Turns, then the turns between two rows, first turn first; the first pair answered
pufi (before -> after):
[-17.4  11.0   7.7 -19.5  -9.0  -1.1   3.3 -10.9 -23.0   0.0 -16.1   4.0
 -19.9 -16.3  33.4  10.8]  ->  [-28.9  -3.1   4.6 -37.0  11.9   6.7  -1.7  12.9 -16.9   9.7   1.3 -16.9
 -10.6  -0.6  20.4  -8.1]
[-19.9   1.0  19.4  -3.4 -12.5 -19.3  -3.5 -15.7  -1.6  -2.6 -17.1   5.3
   1.6 -16.7   6.1  14.2]  ->  [-24.6  -8.5   8.1 -23.3  14.0  -4.5  -8.0  12.3  10.2  11.8  -0.7 -14.2
   8.5   6.4 -12.7  -8.9]
[ 13.7  20.8  -9.6  19.7  13.3  -6.4  11.0  -7.8  11.8 -10.8  -3.5  21.3
 -12.5   1.8  -8.9  15.5]  ->  [-13.2  -2.8  15.4  16.1  11.2 -28.1   7.7  -1.4  -3.8 -20.3   4.5   2.4
   0.4 -12.1  -2.9  16.6]
Fulid (before -> after):
[-18.0  -8.4  15.1  -2.0 -14.5 -10.3   3.4   7.0   1.6  11.2 -19.6  -9.7
   7.9   0.9  17.4  11.7]  ->  [-14.5  -5.5   1.4  16.5  10.7 -13.1  17.5  18.6   1.1   7.0   4.5  -8.5
 -14.9  12.8  -3.7  13.9]
[ 11.7  -6.1  -7.7 -10.8   1.5  -3.8  -5.8  10.6  -0.3  11.4   8.6 -15.5
  10.7  10.2  -2.7 -24.7]  ->  [  1.5 -11.5   8.8  -0.1 -12.9 -21.1  -7.2  -1.0 -14.2   0.9   1.9 -14.7
  14.2  -9.7   9.9 -11.0]
[-23.0 -13.9   1.2  21.6  11.0 -17.8   8.7   4.1 -10.9  -9.5  -8.6  -6.1
  -9.9 -21.7  21.0  12.7]  ->  [ -6.4  -3.8 -25.8   4.5  32.3  13.0   8.6  21.4  12.4  11.8  -1.3  -9.4
  -9.3   8.9   2.9  -9.1]
loz (before -> after):
[ 40.6  17.5 -16.5 -10.9 -36.0  31.4  -5.2 -11.1  30.6   6.6 -21.3  25.6
   7.4  -0.8  19.2  -4.2]  ->  [ 34.9  22.8 -10.6  26.1 -34.5   2.7   8.4 -23.0  11.9 -14.6  -7.9  35.6
 -16.7 -12.7  15.1  18.5]
[  4.5 -15.7 -15.5   6.8  15.6  10.1  -2.2  13.6  -5.5  -9.8   9.4  37.1
 -14.4   0.4  17.9   2.1]  ->  [  0.8 -19.7 -13.9   6.5  17.8   9.8  -1.9  17.4  -5.9 -10.4  12.7  32.8
 -13.5   0.8  16.0   0.2]
[-14.1 -10.9  36.7  26.4 -40.3 -72.1   9.8 -25.2 -27.4 -17.2 -23.7  -8.5
  -5.3 -37.3  22.9  18.5]  ->  [-33.8 -31.6  43.5  16.3 -16.3 -80.0   7.7  -0.4 -28.1 -16.6   2.5 -35.5
   0.5 -28.7  10.1   4.1]
kapug (before -> after):
[-26.2 -14.7  38.0 -13.5   4.5 -10.2  -8.6  23.4  -0.7  -1.4  15.6 -23.1
  23.1  -7.7   4.1  -4.0]  ->  [  2.8   5.9  13.5 -30.6   0.7  26.4 -12.8  22.4  22.0  20.6  -2.6  -8.9
  26.6   9.4   3.4 -18.0]
[ -3.9  -3.9   4.5 -32.0 -10.7  10.5 -12.6  12.8  11.7  23.6 -11.5  -4.4
  31.9   2.1   5.8 -16.6]  ->  [-15.4  -8.0  21.6 -20.9 -21.8  -9.7 -11.5   1.8  -2.4  10.4 -14.2  -2.0
  31.1 -15.4  17.2  -2.8]
[-24.9 -28.3  19.9   0.7 -24.8 -14.0  -1.2  -2.3 -19.8 -21.7 -11.3  -4.2
  34.0 -24.0  26.0   4.0]  ->  [-21.9 -33.3  -5.6 -21.5  18.9   9.0  -1.2  33.3  -0.9  -1.7  17.4 -22.4
  30.4  12.1  -7.9 -26.6]
[  8.3  31.1   3.3 -18.2  11.0   4.5   7.4  21.6  11.8  -7.9  11.6  11.0
 -18.7  11.7 -16.0 -27.9]  ->  [ 10.9  38.1  15.8  -8.0 -20.9  -5.8   6.1  -4.8   4.0 -17.1 -12.5  26.9
 -14.2 -11.2   4.4 -11.2]
Pairs:
Between the rows of a pair lie two turns.
[ 16.3  -9.3  -6.0 -28.7  -5.4  23.2 -11.5  -0.3  18.1  19.1 -19.4  -9.8
  20.4  11.4   4.1 -21.8]  ->  [  1.4 -19.8  -6.2  -4.5  31.5  -1.6   3.1  19.8   5.5   4.8  22.9 -23.0
  -4.1  19.1 -22.2 -16.2] -> Fulid, kapug
[ -3.2  15.3  -4.2  24.5  -3.6  -4.8   0.9  -3.9  -7.7 -11.7   4.3  14.8
  -8.7 -10.7   9.1  11.8]  ->  [ -9.0   5.0 -12.3   8.4  20.3   5.2  -1.8  19.7   1.0  -0.6  20.8  -4.9
  -2.1   6.5  -4.8  -7.1] -> kapug, loz
[-26.6 -20.4  23.8 -12.5 -18.6 -20.5  -9.5  -5.4 -11.9  -6.2   4.4 -13.0
  10.7 -12.5  19.3  -3.5]  ->  [-17.9 -18.9   4.1 -30.9   1.1   1.2 -11.7  16.2   5.1   9.6  10.2 -20.9
  15.3  11.3   4.9 -24.1] -> loz, kapug
[  0.0   6.2   3.4  11.3   8.6  -8.6   9.3   1.4 -12.3  -9.6  13.4   5.0
 -13.3   2.3  -4.9   6.9]  ->  [  4.0   4.9  -3.0   7.5  12.2  -4.1  10.8   4.9  -7.1  -3.9  13.3   4.4
 -15.5   8.9  -7.5   1.3] -> pufi, pufi
[ 14.1   5.8 -17.5 -10.6 -24.7  23.6   4.9 -13.0   5.4  13.8 -52.3  -6.7
  23.7 -16.4  13.8  10.4]  ->  [ -0.2 -11.8 -16.8 -27.6  -1.8  27.0   0.8  12.2  11.8  20.8 -34.1 -32.3
  32.6  -2.6   1.7  -8.6] -> pufi, pufi
[ 16.9  11.2  -3.5 -29.8 -14.9  29.3 -14.1  -5.6  17.4  17.9 -31.9   0.1
  16.6   4.2  17.1 -12.6]  ->  [ -5.9 -10.9   0.1 -32.4  21.7  14.3 -10.7  23.9  13.1  17.3   5.7 -29.4
  14.4  18.1  -7.6 -22.4] -> kapug, pufi
[ 37.0   2.7 -20.1   7.6  35.3   9.6  44.2  25.7  22.1 -10.2  14.7  -6.4
 -20.8  15.4   7.0   4.8]  ->  [ 17.7 -17.1  15.1 -29.4 -11.9  10.7  16.5   7.8  18.6  -5.5 -27.1 -19.7
  28.3 -12.4  51.1   0.9] -> Fulid, pufi
[  4.8 -26.4  -8.2  -2.2   9.3   4.4 -34.9  35.3  -8.9  25.0  -7.3 -21.0
  -1.2  11.3  18.2  -6.6]  ->  [  5.7 -17.2   2.4  16.6 -17.5 -10.6 -30.3   8.2 -21.7  11.3 -24.1  -3.1
  -6.8  -9.7  36.1  15.4] -> pufi, pufi
[ 18.8  -9.0   1.9  24.1 -25.2  -5.9  -0.9 -25.0  -1.6 -11.5 -14.1  10.5
  11.1  -3.4  11.8  12.0]  ->  [ -0.8 -32.0  10.0  -6.4  -8.0   2.3 -13.5   1.6   5.1   1.3  -2.0 -20.0
  32.7   7.2   6.5  -9.1] -> pufi, loz
[-15.8   1.8  -6.7   8.7  -5.3 -17.2 -13.3   9.8  -5.5 -10.7  10.5 -16.9
 -19.7   0.1 -19.0   9.1]  ->  [ -3.6   8.1 -21.6  -1.6  -0.2   0.5 -14.4  14.9   7.2   1.7   9.9 -15.8
 -17.1  13.5 -25.3  -1.8] -> pufi, loz
[ -3.4  18.5  -6.3   5.5  14.4  -9.2  -5.2  -5.4   9.9  12.7  19.6  13.6
 -12.0  47.4 -15.3  -9.1]  ->  [-19.1   9.4  15.0  20.1   3.1 -35.2  -4.0 -17.7 -10.0  -5.2  18.2  12.0
 -11.2  26.3  -2.6   6.5] -> kapug, kapug
[  1.5 -18.2  -1.2 -42.0  10.8  28.9 -11.2  19.3  11.9  29.1   8.6 -27.7
  24.7  17.5  -6.9 -33.6]  ->  [ -6.5 -23.0   1.4 -32.6  21.4  18.9  -5.9  23.2   7.5  24.7  21.3 -33.8
  16.1  17.4 -15.4 -31.7] -> Fulid, kapug
[-22.4 -13.7  10.5   4.3  24.7 -10.8   0.7  19.6  -4.7  -6.1  13.3  -9.8
  -1.6   6.2 -14.5   3.7]  ->  [ -2.1  -0.6   1.9 -22.6  -1.6  20.4 -13.5   7.7  13.3  12.6 -23.3   0.6
  19.7   8.5   3.5  -9.2] -> Fulid, loz
[  8.1  -2.5  22.6 -40.5  -2.3  26.9 -17.0   9.0  22.6  32.1 -27.4   7.1
   2.5   9.5 -13.6  -9.5]  ->  [ -4.3  -4.7  22.1  14.4  29.3 -16.5   9.6  10.4  -2.2   2.5  13.9  11.1
 -42.8   4.1 -39.7  16.3] -> kapug, Fulid
[ -1.6 -11.0  -7.2 -18.2  10.5  14.6 -18.2   0.6   8.1  19.4  -1.9 -13.0
   8.3  21.4 -11.5 -19.1]  ->  [ -4.2 -13.3  -6.7 -17.1  15.9  10.6 -17.5   3.1   5.0  18.9   4.3 -16.5
   6.2  22.4 -12.9 -17.4] -> Fulid, pufi
